One turning vector, and how many steps it has turned:
The counts run from 0 to 421.
[-13   0 -10   3  10   8   2  -5  -7   0 -29 -37 -22  27 -12 -38  -3  -7
  -1   4 -25 -18   3  19 -17   1 -12   2 -21  12   2  -2 -19  14] -> 349
[ -9 -21  27  15   8  17  18  -3   2 -14 -21 -16  -7   9 -20  -8  13   1
   6 -24 -18 -23  -5 -27  -8   6   7  -2  -8  16  -9   0   5 -35] -> 9
[ -8 -26  21  17  13  25  -2 -10  -8 -31 -15 -17   0  16 -15  -4  11  -8
  21 -28   3 -23   0  -5  12  13  12  -4 -10   5  32   5 -11 -17] -> 11
[ -1 -17   6  -4  11   4  -5 -24 -31 -18  13   9 -10  14 -14 -27 -12  -1
  10  -4   7 -34  -8  15   9 -22  22 -11  -2 -11  39   8  -5  -6] -> 305
[-35  -3 -12  -6  -7   3 -10  27 -18  -5 -20  -7 -21  18  -5 -17 -19  -6
  -7  14   9  -6  17  17  -3  -9  -1  -7  14  13  37 -22 -13  16] -> 417
[  7 -13  23 -26   9  14   3   0 -24 -17  -1  14   1  13 -11 -28 -27 -12
   8   5  10 -11  16  10   9  -3 -13 -24  29  -5  28   2 -24  -7] -> 28
[-12 -25  22  -6  15  -5  13  15 -10   3 -17 -17 -18  13 -19 -16 -12  -9
  20 -27   9 -22   4   0  -6   0  -4  -2   2  -1  39   0  -6 -16] -> 355
[ -6 -14  30 -18   5  20   7 -15  -3 -25  13  13  -5   9 -24   7  -1  13
  -1 -31   5   9  17   0   8  28  11 -25  -1   8 -24   2 -17 -20] -> 171
[ -3 -26  15  -9  -6   8   1   8 -10 -34  -6  28  14  -8  -7 -36 -23  17
 -13  26   4 -23  -9 -14   7  -3  11  -9  16   0  -6 -11  -4 -33] -> 373
[  9 -16  13 -32  14  20   5  -5 -28 -23   0  22 -10   8  -7 -28 -26   8
 -10  20  -1 -19   3  10   1  -4 -10 -27  14 -12  15  16  -9 -15] -> 29
[-25 -25   6   4  25  10   3 -10   8 -34 -23 -20  -6   9  -2 -13   0   6
  -4   8  -4 -10 -13  -2 -10   3  16  11 -49   5  -7 -15 -12 -15] -> 4
[-31  -8   0  -4   2  19 -24  15   1 -28  -9 -12  15   7 -11 -11   0   6
 -12   4  -7  -5   7  28  15 -10  19  -6 -20  21   6 -23 -31  -3] -> 220
[-34 -12  12 -18  19   7 -14 -13  -9 -20  20   4   8  11 -32  17  18   5
  -3 -19  -7   3   3   5   3  -9  24  -5 -13  19  11 -19  -8 -23] -> 162
[ 20 -12  21  -5  13   7  14 -39 -12 -15  -9  18  -9  11   4 -46 -15 -16
  15  -1  -4 -26 -10 -13 -12  -1  -6 -14  10 -16 -17   3  -7  -7] -> 243
[  0 -19  -2  12  21  25  16 -22 -16 -30 -19   7  -7  11  23 -17  -3 -30
 -11   9 -11 -19  -5 -12   1  17  19 -38  11  -1  -8  -6   7 -10] -> 235
[-28  -5  12 -14   1  -4 -12 -30  -9 -21  14  12  -1  18 -29  10  20  12
  23 -21  -9  -7   8 -32 -24   0  10   8  19   5   9 -14   0 -12] -> 103
[-11  -7  13   9 -13   6  16   5   7   8 -12 -19 -13   9 -17 -19  -6 -36
 -16 -29  -7 -11  19  12   3   9  20 -34  21  30 -10  -5 -13 -14] -> 77
[-35   0  -5  -9  -7  -2   9 -12 -25 -20 -16   7  12   4 -11  -6  -4   2
  42 -23   0  -3 -12 -31   0   5   6  17  -5   3  10 -26  -9  23] -> 53
[-25  -1   2   0   1  20  20  18  -9   3 -20 -27   3  11 -27   7   0   3
 -12 -33 -32 -11  13   3  -4  11  -2 -18 -13  24  -1   3   5 -22] -> 68
[  4 -19   3  12   7   5   2 -17   7 -10   4 -20 -29  28 -10 -34  -1   0
 -12  -2 -12 -36   5  15 -17   5  20  -7 -13  -5  -3  16   5 -17] -> 298
[-30 -12   0  -6  -6 -24  17  -3  -1  -6   2  -2 -33   8 -30 -17 -18  19
   2 -18  12 -10   3   2 -19   3  19  10 -29   5 -14 -13   8   3] -> 205
[-12 -14  -6  13 -13 -10  26  12  -6   1 -27 -10 -10   8   6 -31 -18 -17
  -3  -6 -12 -30   3 -22 -30   9   0 -12  29   1  11  -7  10 -17] -> 139
[-12 -10  23  -8  14   4 -11 -19  -2 -17 -16  18 -15  16  -7 -29   0  -3
   0  36  -2 -25  -8 -24 -21 -25   3   6  18  -1  -9 -14  -3 -18] -> 97
[-23   3   3 -22  -1   6  -5  -4 -25   0  -5  25  -7  11 -11  -9   0 -18
  -1   7 -14  -3  14 -12 -21 -10  -3 -25  59  14   8 -20   3  -5] -> 35
[ -7  -9  -2   4   0  12   8  -5   0 -15  -1   0   9   8  -3   2  16 -20
 -16 -21 -32 -11  22  -9 -13  22  15 -37  26  21  -7  -3  -5 -32] -> 232
[ 12 -12  23 -14  13  -6  13 -43  -5 -13   1   8  -9  11  -2 -35  -7 -31
  28 -22   9 -11   5 -12  -8  11   0 -20  20  -6  -9  -8 -19  -2] -> 242
[ -5   9 -19   0 -13  27  -3  -7 -19 -25  14  11   7  19  -9  -7   6   4
  -4 -14 -27   0  26  17  12  28  11 -33  20   5  -6  -3 -23  10] -> 178
[-28 -11   6 -24  18   3  -6 -18 -14 -29  -3  26  27  -3  -1  -2   7 -13
  11  -8   1   3   1 -22  -3  -4   8 -16  16  10   4 -34 -11 -20] -> 380
[ -5  12  -3  -7   0  15   8  -8 -26  -6 -18   7   8  10   2 -22  -5 -33
  12 -13 -20   2  10  -6   6   8 -10 -32  35  13 -11 -18 -16  23] -> 182
[-17  -6  10  -5   1  -1  14  10  -1  23 -24 -29 -21  16 -33 -25  -5 -11
  -1 -25 -20 -26  10  -2 -25   1  -9  -3  -9  17   3   5   3 -19] -> 353
[-13 -22  16   2 -13  -5  14  11 -16 -19 -18   4 -12   2 -23 -27 -27  27
  26 -13  20 -24 -10 -17   5   2  19  17 -20  -1  13  -5  -2  -7] -> 209
[-37  -2  -7 -25   3   3   6  -6 -16 -34  11  29   2  10  -6  24   0  10
  -2 -14  -2  22  15  -7  -9  25  12 -21   6   7 -19 -23  -2  -1] -> 326
[-31   3 -20 -16 -14 -19  15 -12 -24 -24   5  13  -3   5 -17  -9 -10  27
  18 -12 -11  -2  -8 -22 -23  18  17   5 -14  -6 -17 -14  17   1] -> 50
[-28  10 -20 -12  -6  22 -15   1 -12 -33  -2  18  -4  25  -8  13   7  23
 -22  19 -27   0  22   0  -8  11  11 -11  14  19  -6 -15  -4   1] -> 324
[-18 -17  -7 -28  -2  -4 -13 -10 -18 -43  21  13  28  -5  -9  -5  -5  20
 -16  11  -5  -5  15  14   2   4  21 -13   4  -2   7 -13 -22 -27] -> 376
